[[  2.7  -1.3   0.8   0.8  56.4 -14.4]
 [  2.5  19.6 -18.0   1.3 -15.6  42.0]] ans = -1.3

[ 65.9 -36.9  72.8 -24.7  60.8 -58.4] ans = -36.9

[76.3 -5.8 -2.3  9.1 31.8] ans = -5.8

[ -1.3  -5.5 -32.5  58.2  26.2] ans = -5.5

[ -1.7 -61.2 -51.1 -53.1 -73.2] ans = -61.2

[[ 26.2  -0.2  65.9  34.0]
 [ 31.2 -46.4 -42.3  -0.6]
 [ 32.9 -26.0  44.5  25.7]] ans = -0.2
---
[20.4, -13.9, -11.4, -16.1, 6.2, -77.6, -22.9] Out: -77.6

[[-3.3, -77.4, 3.9, 1.4, 5.9],
 [7.2, -73.9, -27.0, -6.3, 0.4]] Out: 1.4

[[-4.5, 16.0, 26.1, -0.8, -35.3],
 [7.7, -68.1, -66.3, 0.3, 21.6]] Out: -0.8

[[-46.5, -60.4, 3.6, -68.8, 5.0],
 [-59.1, -56.4, 9.8, -24.5, -38.9]] Out: -68.8

[-9.5, 36.3, -57.0, 2.0, -7.4, 25.4, 17.9] Out: 25.4

[-18.3, 13.8, -6.0, 4.9, -64.6, 47.0] Out: -64.6

[[24.2, -73.1, -45.0, 15.2, -12.4, -42.0],
 [-16.6, -61.4, 2.6, 37.9, -76.9, 11.9],
 [52.3, -3.8, -16.9, -46.2, 9.2, -5.5]] Out: -12.4

[[6.3, 11.9, 18.7, -5.7, -14.1, 3.7, -5.7],
 [-55.8, -51.9, -6.2, 7.3, -40.0, 3.8, -9.0]] Out: 3.7

[[-54.6, -33.3, -12.6, -4.0],
 [48.0, -52.3, -39.3, -63.3]] Out: -12.6

[[-11.0, 0.9, 54.9, 36.1],
 [5.7, -0.1, -32.0, -18.7],
 [-16.1, 1.2, -7.5, 35.9]] Out: 54.9
---
array([21, 71, 39, 79, 28, 80, 29]) yields 80, 79

array([9229, 2956, 5579, 5103, 7969, 3942, 2223]) yields 9229, 7969

array([ 26,  21,  10, -37]) yields 26, 21

array([[79, 39, 28, 32, 38],
       [ 6, 30, 10, 17, 47]]) yields 79, 47

array([ 16, -11, -26,   1,  48,  -2,  11]) yields 48, 16

array([919, 234, 401, 158, 565]) yields 919, 565
---
[[ -1.3  -9.9 -12.2  11.4  -6.7   4.3  13.7]
 [-15.8 -68.7   0.2   0.9 -23.3 -15.0   6.1]
 [ -0.6   1.9   6.0  -5.6   4.4  -2.9  -2.3]] → 4.4

[[-42.1   2.6 -30.8  46.0   1.0  54.9]
 [-18.5   0.9 -12.0 -26.8 -34.7  23.4]
 [ 26.5 -28.7  -3.2  -8.3 -22.5  -4.7]] → -8.3

[[-63.7  15.6  53.9  30.8]
 [-56.2 -39.3  65.9 -22.6]
 [ 11.4  52.4   1.3 -29.5]] → 52.4

[[ 43.4  26.3  49.4 -60.1 -64.7]
 [ -9.4  -1.3 -27.5 -42.2 -42.0]
 [ 36.5 -26.9 -68.6 -35.3   0.8]] → -68.6

[[-22.9   1.3 -12.8  55.2  17.9  26.7 -32.2]
 [-51.0 -28.1  20.5 -29.0 -33.4 -15.3   4.1]
 [ 11.2 -18.4  55.4  15.7  43.6   8.8  41.4]] → 43.6

[[ -3.0  55.6   4.0   0.4   4.9  35.0   4.4]
 [ 11.1  -9.8 -43.0  53.6  43.5  17.4 -41.6]
 [-11.0  13.2  12.7 -18.0  22.6  -8.4  -6.4]] → 22.6

[[ 27.4 -21.2 -52.5 -26.2   5.6 -66.3  26.3]
 [ 40.9   4.3 -21.9 -36.6  62.5 -12.9 -35.7]
 [ 53.6 -35.6   3.1  18.3 -31.7   0.1 -50.7]] → -31.7

[[ 22.1  12.8  24.2   8.5 -52.0]
 [ 35.3  12.7 -51.7  29.2 -14.7]
 [ 68.0  47.9 -10.7  16.7 -25.4]] → -10.7

[[-15.4  55.8  14.4   9.1]
 [  9.2 -25.3 -19.5  -9.5]
 [  2.3  -5.2  -7.7  18.5]] → -5.2
---
[239  61 170  64 243] >> 243, 239

[ 40  63 247  75  79 162] >> 162, 40

[1546 8819 2288 3501] >> 3501, 1546

[[3176 9568 7526 9343 3548 6026 9728]
 [9222 2870 7366 2691 8817 8609 4195]] >> 9728, 9222

[4447 5423 8594 2655 7839 9744 4397] >> 4397, 4447

[-381  199 -386  841 -564 -293] >> -293, -381

[ 477  118 -512   78  743 -329] >> -329, 477
---
array([[205, 116, 183, 169,  89, 227],
       [ 98,  90,  21, 121, 231, 233]]) | 121

array([[14,  3, 24,  3, 38, 61, 80],
       [27,  9,  9, 41, 43, 53, 80],
       [28,  5,  6, 27, 36, 48, 80]]) | 43

array([[-49, -24,  16,   3],
       [ 38, -14,   3,   6],
       [ 15,  -7,   4,  16]]) | -14

array([[47, 19, 53, 44, 38, 47],
       [88, 72, 40,  8, 48, 87]]) | 8

array([[266, 614, 172, 568],
       [ 59, 884, 610,  51],
       [173, 499, 598, 395]]) | 884

array([[218, 111,  90, 238, 111, 120],
       [ 80, 179, 161,  95, 123, 181],
       [ 12,  63, 126, 136,  82,  44]]) | 95

array([[40, 50, 27, 45, 29],
       [48, 40, 55, 40, 52],
       [13, 73, 94, 37, 60]]) | 55
